The rows of R fall into several groups, and each row is roughly a mix of its group's hidden directions; some rows fit no group.
R (120 x 11):
11 1 10 7 1 1 -17 -22 25 -29 8

-3 0 2 4 27 -30 28 -7 7 -4 -10

14 1 24 -24 -11 4 23 12 18 6 -8

-14 -25 9 -2 9 -3 11 29 -20 3 15

-16 34 -13 -3 6 15 -5 10 -20 9 10

25 15 -1 15 30 14 19 -2 2 1 5

3 -27 9 11 33 10 8 -4 15 -10 -8

-26 10 -1 -1 13 -19 3 0 -24 20 -18

17 18 -4 -5 15 34 -3 -20 -2 -12 -1

-11 -24 15 17 -8 -23 -23 11 0 -3 -14

4 17 -11 -15 14 -8 17 19 -16 16 23

20 1 -25 -14 -3 27 11 -14 13 -7 -10

2 -7 -21 2 -6 4 33 27 4 14 -6

-11 -22 -4 -10 -11 -24 -6 -11 28 8 13

30 -16 -3 9 14 -9 -2 18 25 -7 11

-8 -7 23 2 0 17 20 13 -29 16 -2

-17 2 1 -27 13 -6 17 27 -4 5 19

-8 23 -19 -4 -29 7 6 2 6 16 -21

10 8 -19 15 9 38 1 -17 4 -7 2

-1 18 20 -6 31 -10 -12 11 -3 -11 -20

-9 17 -3 27 -3 -7 -2 0 -29 -15 -20

-19 -21 -16 26 0 3 0 27 4 -3 12

3 -27 24 6 8 -16 -11 -27 -5 -2 10

3 0 -27 29 -1 -9 -9 -9 -19 -2 21

12 -1 -21 10 21 -26 0 -9 -6 -26 -6

-20 2 -3 8 4 -31 -14 7 -21 20 -10

8 9 -12 0 -3 -8 9 -10 -16 31 29

-1 22 29 8 -7 10 0 9 -27 12 11

-28 -15 -12 6 -8 19 -17 -12 -18 2 14

19 -8 -15 12 -4 4 5 6 28 10 29

-21 22 -7 -16 -30 2 -13 6 -3 4 -16

-10 21 -15 20 16 25 -17 4 -4 -10 14

-9 6 23 10 31 12 -4 15 -10 3 20

-14 -16 -3 8 3 -12 6 -28 -11 4 -32

-14 -20 12 -9 -22 -26 10 6 -8 20 -7

-32 -21 -23 6 -9 0 -13 -12 10 8 5

-20 2 -18 -5 -3 23 21 -16 2 -7 24

-8 11 23 -12 -26 0 -2 23 -5 17 16

6 13 18 15 36 -8 -7 3 12 -6 -16

0 25 -13 -12 33 15 11 -8 11 -1 8

1 20 -27 6 -19 17 9 -13 8 15 -14

21 8 -1 20 -11 21 2 -27 11 4 -17

11 -3 -20 -1 10 10 -8 1 27 -30 13

1 13 -9 -22 2 -19 33 -8 16 2 -8

18 -9 -28 -23 17 -9 0 -18 -7 -11 3

-12 -10 32 -5 -10 3 12 12 -26 14 -8

-27 -11 3 9 1 -9 -27 -6 11 -7 -25

17 -16 -2 0 4 -15 -5 -14 20 -30 18

-6 -9 -5 -6 -14 25 -25 -6 12 -27 -8

-12 1 17 -21 1 0 6 22 9 -14 31

-15 15 -11 20 -1 -3 -36 -5 2 14 -8

25 -8 3 -8 24 -18 28 0 -2 9 9

-3 -25 8 -9 21 -6 11 5 -26 -21 -9

-13 21 -18 -29 -21 13 -2 10 -6 2 -11

-15 36 13 1 12 -5 -24 9 -9 5 -2

4 -10 -22 19 4 -15 6 -22 -10 -27 -8

-9 -14 -25 6 -9 -9 10 23 -24 18 -2

-2 26 -25 -1 21 11 12 -14 6 5 19

2 12 24 12 19 28 6 3 -16 7 17

-6 1 35 13 21 1 -12 6 14 2 -20

-30 -24 -16 2 2 -18 3 3 -4 -24 1

-8 17 -21 -3 3 16 20 -10 -7 -2 31

9 18 -2 -11 3 27 -12 19 21 16 11

11 -14 26 -10 -24 -4 -3 13 15 1 -23

-6 13 3 13 7 -24 -7 10 -29 9 -23

-10 -10 1 -8 -18 32 -2 -8 20 21 7

-16 32 -1 16 3 -19 -17 -7 -8 15 10

-10 -23 12 9 -20 -22 -15 2 1 -3 -25

4 -13 -14 1 6 -36 -5 12 24 -10 9

24 17 2 -18 24 18 -3 -6 2 -22 2

17 -17 24 -10 -10 15 -1 -15 9 -16 -21

-7 14 -7 5 -9 10 23 -20 -24 17 17

12 11 25 14 -5 16 -2 15 -19 10 23

-24 12 17 -16 3 6 -14 -12 17 22 13

-16 23 -7 3 -9 0 -19 3 29 20 11

-37 -14 17 -6 -13 -3 10 8 -7 -17 5

-5 -14 19 -26 -27 -4 -6 8 4 -9 -21

9 0 30 15 -6 -8 -12 29 0 10 15

-12 -23 -26 -22 -4 14 -2 -11 -14 0 15

-9 -2 -7 -40 11 -8 19 13 10 -5 4

9 30 1 -35 -9 0 7 3 -3 -2 -16

14 -1 -4 -20 -7 25 -28 6 -3 -15 -16

-4 23 -4 -10 13 20 17 -18 -27 -2 0

15 21 11 31 22 -13 -12 3 0 0 -1

2 -2 7 -31 8 5 5 33 -6 -18 0

18 -7 3 0 5 -3 21 -9 -35 -17 -13

-14 5 28 5 2 -22 -24 -19 6 -9 -3

-14 7 -4 18 4 -26 -12 -31 -15 1 -1

-8 4 -4 -21 21 -12 7 8 10 -19 30

-14 13 8 -4 -7 6 3 42 -16 2 7

18 6 -5 19 -4 5 0 -33 4 -27 5

8 -8 -13 -23 -34 1 4 11 -17 -1 14

-20 -30 19 15 -6 -19 -13 7 -5 0 8

7 -15 22 19 26 -3 -12 -17 -5 -10 17

-4 -1 0 26 -10 6 -1 -7 -15 -22 -32

12 -1 -8 1 26 32 14 16 -5 -13 10

0 15 0 -9 15 -8 11 10 -21 33 -15

1 -5 9 -29 11 10 5 32 -10 -17 2

30 19 -14 6 13 25 9 -14 1 -3 8

2 7 8 -22 15 -1 15 10 10 -25 27

25 -5 -7 15 -9 3 -11 1 15 -32 15

-1 -6 -16 12 1 15 -16 -18 13 13 -32

-7 4 17 -9 28 -7 -11 28 -16 -9 10

4 -22 -15 1 12 -19 -9 23 6 -19 -20

13 -19 29 -21 1 9 -2 4 2 -24 -11

8 9 -40 13 2 10 -3 -1 -8 23 2

9 -3 17 -8 2 26 27 21 -13 3 -13

3 12 10 14 20 -2 32 -1 -10 9 24

10 6 22 19 38 -7 8 2 0 -6 -6

-21 -18 -13 3 -3 21 -6 6 14 -11 -30

0 3 -16 -14 6 24 0 -32 -19 7 11

31 -2 -27 7 13 7 4 -13 17 -11 -1

-24 -14 -35 5 -5 20 0 12 5 -3 -4

24 0 9 22 3 -5 29 -10 20 9 3

-2 -34 10 13 -24 -14 -13 15 6 3 2

-12 -27 12 -17 4 -32 -3 2 9 -5 12

-22 -30 -7 -12 8 -10 10 -8 19 -6 -16

4 -4 -13 -25 -31 15 17 0 2 8 16

-16 6 -24 22 -7 -3 0 32 14 0 1

-7 -28 -11 -13 -2 30 11 -4 -20 2 8
Here is one row of each group, with its name. Which group are the others in?
-32 -3 -14 -15 20 0 -8 15 18 -13 1 -> <19>
8 9 -16 14 16 40 0 0 2 -13 5 -> <129>
1 -9 -33 8 -26 -12 5 -12 -12 2 16 -> <86>

3 -14 26 10 -15 -7 -20 25 -19 -1 3 -> <86>
3 -21 3 -10 3 -19 16 36 7 -6 0 -> <129>
-30 11 -4 -9 -16 -22 17 -4 5 18 8 -> <86>
-19 20 -3 12 -14 1 -7 -13 -34 8 5 -> <86>
19 -8 1 -3 24 -8 31 21 -2 5 9 -> <129>
-12 27 -18 5 20 -4 -2 12 -14 10 23 -> <129>
24 -20 -3 2 -2 -16 -11 27 15 -6 13 -> <86>
1 23 -11 4 31 -11 -8 15 -1 -8 22 -> <129>
-14 12 -8 -6 9 3 10 21 -21 28 -19 -> <19>
14 -21 14 -6 -13 -3 -9 -11 27 -12 23 -> <19>
-1 21 -20 -22 -24 8 7 9 8 5 -20 -> <129>
